arr =
[[129 131 115 125 120 143 137 124 111]
 [121 124 129 128 126 135 146 128 129]
 [134 125 135 126 130 114 131 125 133]
 [132 121 133 123 115 131 135 119 131]
 [127 130 118 123 125 127 151 127 133]
 [134 128 132 123 124 124 127 117 102]
 [133 139 137 143 120 139 116 122 130]
 [129 117 122 116 125 122 127 127 140]
 [142 116 152 125 132 119 147 120 110]
 [119 109 124 121 108 129 128 146 115]
 [130 148 108 118 138 110 130 125  99]
 [128 123 127 126 126 119 122 134 147]
 [121 121 142 137 124 108 102 154 131]
 [134 126 131 119 116 119 118 117 154]
 [133 125 146 131 115 129 111 117 100]]
Rows and columns are counted from 1.
(1, 1) => 129
(9, 9) => 110
(8, 3) => 122
(5, 4) => 123
(7, 2) => 139
(7, 6) => 139
(14, 4) => 119
(6, 2) => 128
(15, 8) => 117
(15, 2) => 125
(5, 3) => 118
(14, 9) => 154
(13, 5) => 124
(11, 8) => 125
(11, 5) => 138
(15, 9) => 100
(1, 4) => 125
(5, 6) => 127
(12, 7) => 122
(10, 3) => 124
(12, 8) => 134
(5, 8) => 127
(1, 3) => 115
(10, 2) => 109
(9, 4) => 125
(2, 1) => 121
(4, 1) => 132
(13, 1) => 121
(10, 6) => 129
(4, 5) => 115
(7, 7) => 116
(1, 7) => 137
(2, 7) => 146
(3, 2) => 125

x =
112,139,112,132,111,145,131,135,133
135,118,140,136,140,120,133,122,133
134,110,140,130,145,116,132,127,139
146,107,141,134,148,107,128,118,140
129,136,121,130,120,131,125,125,125
138,103,141,123,151,109,128,128,140
122,124,135,136,133,131,137,129,135
130,118,129,106,138,120,120,138,124
127,150,111,119,107,138,117,129,110
144,120,140,116,141,113,121,124,118
143,116,146,134,145,113,131,118,130
Rows and columns are counted from 1.
row 1 col 1 => 112
row 11 col 4 => 134
row 4 col 1 => 146
row 7 col 2 => 124
row 2 col 7 => 133
row 5 col 3 => 121
row 3 col 8 => 127
row 2 col 8 => 122
row 9 col 5 => 107
row 6 col 3 => 141
row 8 col 2 => 118
row 4 col 4 => 134
row 9 col 6 => 138
row 11 col 8 => 118
row 10 col 4 => 116
row 4 col 7 => 128
row 10 col 5 => 141
row 8 col 9 => 124
row 1 col 9 => 133
row 1 col 3 => 112
row 10 col 9 => 118
row 6 col 7 => 128
row 10 col 1 => 144
row 2 col 2 => 118
row 10 col 6 => 113
row 5 col 5 => 120
row 5 col 8 => 125
row 3 col 6 => 116
row 6 col 5 => 151
row 9 col 7 => 117

W =
[[138 129 111 133 103 117 118 108 131 128 146 132 144]
 [132 127 109 134 116 121 134 126 140 128 143 130 133]
 [125 128  98 129 124 147 137 145 123 127 124 125 127]
 [131 128 121 122 133 133 124 115 132 129 138 134 132]
 [137 127 104 140 118 117 115 118 124 128 144 120 139]
 [126 127 133 127 133 128 134 133 127 128 124 129 123]
 [130 131 120 132 123 121 122 130 135 129 130 138 133]]
Indices start at 1.
(1, 1) => 138
(2, 2) => 127
(6, 10) => 128
(2, 3) => 109
(6, 11) => 124
(3, 5) => 124
(5, 11) => 144
(7, 3) => 120
(5, 3) => 104
(1, 8) => 108
(3, 6) => 147
(7, 12) => 138
(3, 13) => 127
(5, 2) => 127
(5, 9) => 124
(7, 8) => 130
(7, 5) => 123
(2, 6) => 121
(2, 13) => 133
(4, 1) => 131
(7, 9) => 135
(3, 4) => 129
(4, 3) => 121
(5, 1) => 137
(3, 10) => 127
(4, 10) => 129
(5, 5) => 118
(4, 6) => 133
(5, 10) => 128
(4, 11) => 138

B = ((155, 131, 145, 137, 103, 133), (118, 114, 135, 112, 149, 123), (139, 142, 116, 146, 105, 124))
Indices start at 1.
row 1 col 1 = 155
row 2 col 3 = 135
row 3 col 1 = 139
row 1 col 3 = 145
row 3 col 2 = 142
row 2 col 6 = 123
row 3 col 3 = 116

A =
124,132,126,128,151,128,142,126,141,122,118,128,125,128,124
121,131,125,128,127,130,132,132,139,134,125,128,125,128,124
Rows and columns are counted from 1.
(1, 1) = 124
(1, 3) = 126
(2, 12) = 128
(2, 1) = 121
(1, 5) = 151
(1, 4) = 128
(1, 2) = 132
(2, 8) = 132

X =
[[125 143 121 131 123 140 113 127 119 129 136 120 122 122]
 [137 128 135 131 126 127 122 130 140 125 120 138 133 142]
 [113 118 123 138 120 104 129 130 122 121 112 117 135 130]
 [126 124 127 132 114 121 128 122 124 125 122 132 122 126]
 [142 134 109 127 137 135 131 149 116 120 129 133 142 138]
 [128 123 141 135 124 126 123 123 144 122 132 134 118 143]
 [129 124 137 129 142 129 120 120 136 126 134 130 125 126]]
Indices start at 1.
(1, 1): 125
(2, 11): 120
(5, 2): 134
(3, 1): 113
(6, 1): 128
(2, 4): 131
(2, 10): 125
(2, 8): 130
(1, 8): 127
(7, 6): 129
(4, 5): 114
(4, 6): 121
(5, 14): 138
(4, 1): 126
(7, 12): 130
(7, 11): 134
(2, 12): 138
(5, 3): 109
(1, 11): 136
(3, 8): 130
(7, 2): 124
(4, 12): 132
(6, 2): 123
(4, 13): 122
(1, 7): 113
(4, 14): 126
(4, 11): 122
(3, 5): 120

M =
[[120 140 131 137 124 118 139 122 122 137 115 130 120 126 125 134]
 [139 126 131 125 128 128 130 125 119 126 131 129 136 130 128 128]
 [138 127 140 131 135 117 143 119 126 133 118 128 129 119 124 132]
 [120 140 131 137 124 118 139 122 122 137 115 130 120 125 125 133]
 [118 139 118 129 114 133 120 131 116 127 134 132 127 139 131 127]
 [146 124 132 122 127 130 129 124 113 123 136 130 142 133 128 127]
 [138 126 140 131 136 117 143 120 126 133 117 128 129 120 124 132]
 [118 139 118 129 114 133 119 131 116 127 134 131 127 139 131 127]
 [123 133 122 128 121 132 122 131 123 126 133 130 128 134 130 127]
 [106 128 114 128 125 138 111 141 149 126 133 125 116 130 132 124]
 [130 138 127 129 118 127 130 124 108 129 130 133 133 136 128 129]
 [138 127 140 131 136 118 143 120 126 133 117 128 129 119 124 132]
 [118 139 118 129 114 133 120 131 117 127 134 131 127 139 131 127]
 [138 126 140 131 136 117 143 120 125 133 117 128 129 120 124 132]]
Indices start at 1.
(1, 1): 120
(10, 5): 125
(3, 10): 133
(5, 5): 114
(8, 2): 139
(9, 15): 130
(10, 16): 124
(8, 14): 139
(7, 3): 140
(3, 11): 118
(9, 4): 128
(10, 11): 133
(8, 9): 116
(11, 11): 130
(12, 11): 117
(13, 11): 134
(8, 10): 127
(10, 10): 126
(8, 7): 119
(4, 6): 118
(6, 9): 113
(12, 7): 143
(8, 15): 131
(9, 14): 134
(1, 2): 140
(1, 9): 122
(3, 4): 131
(8, 3): 118
(5, 11): 134
(10, 12): 125
(3, 12): 128
(14, 7): 143
(9, 1): 123
(5, 12): 132
(3, 1): 138
(5, 7): 120
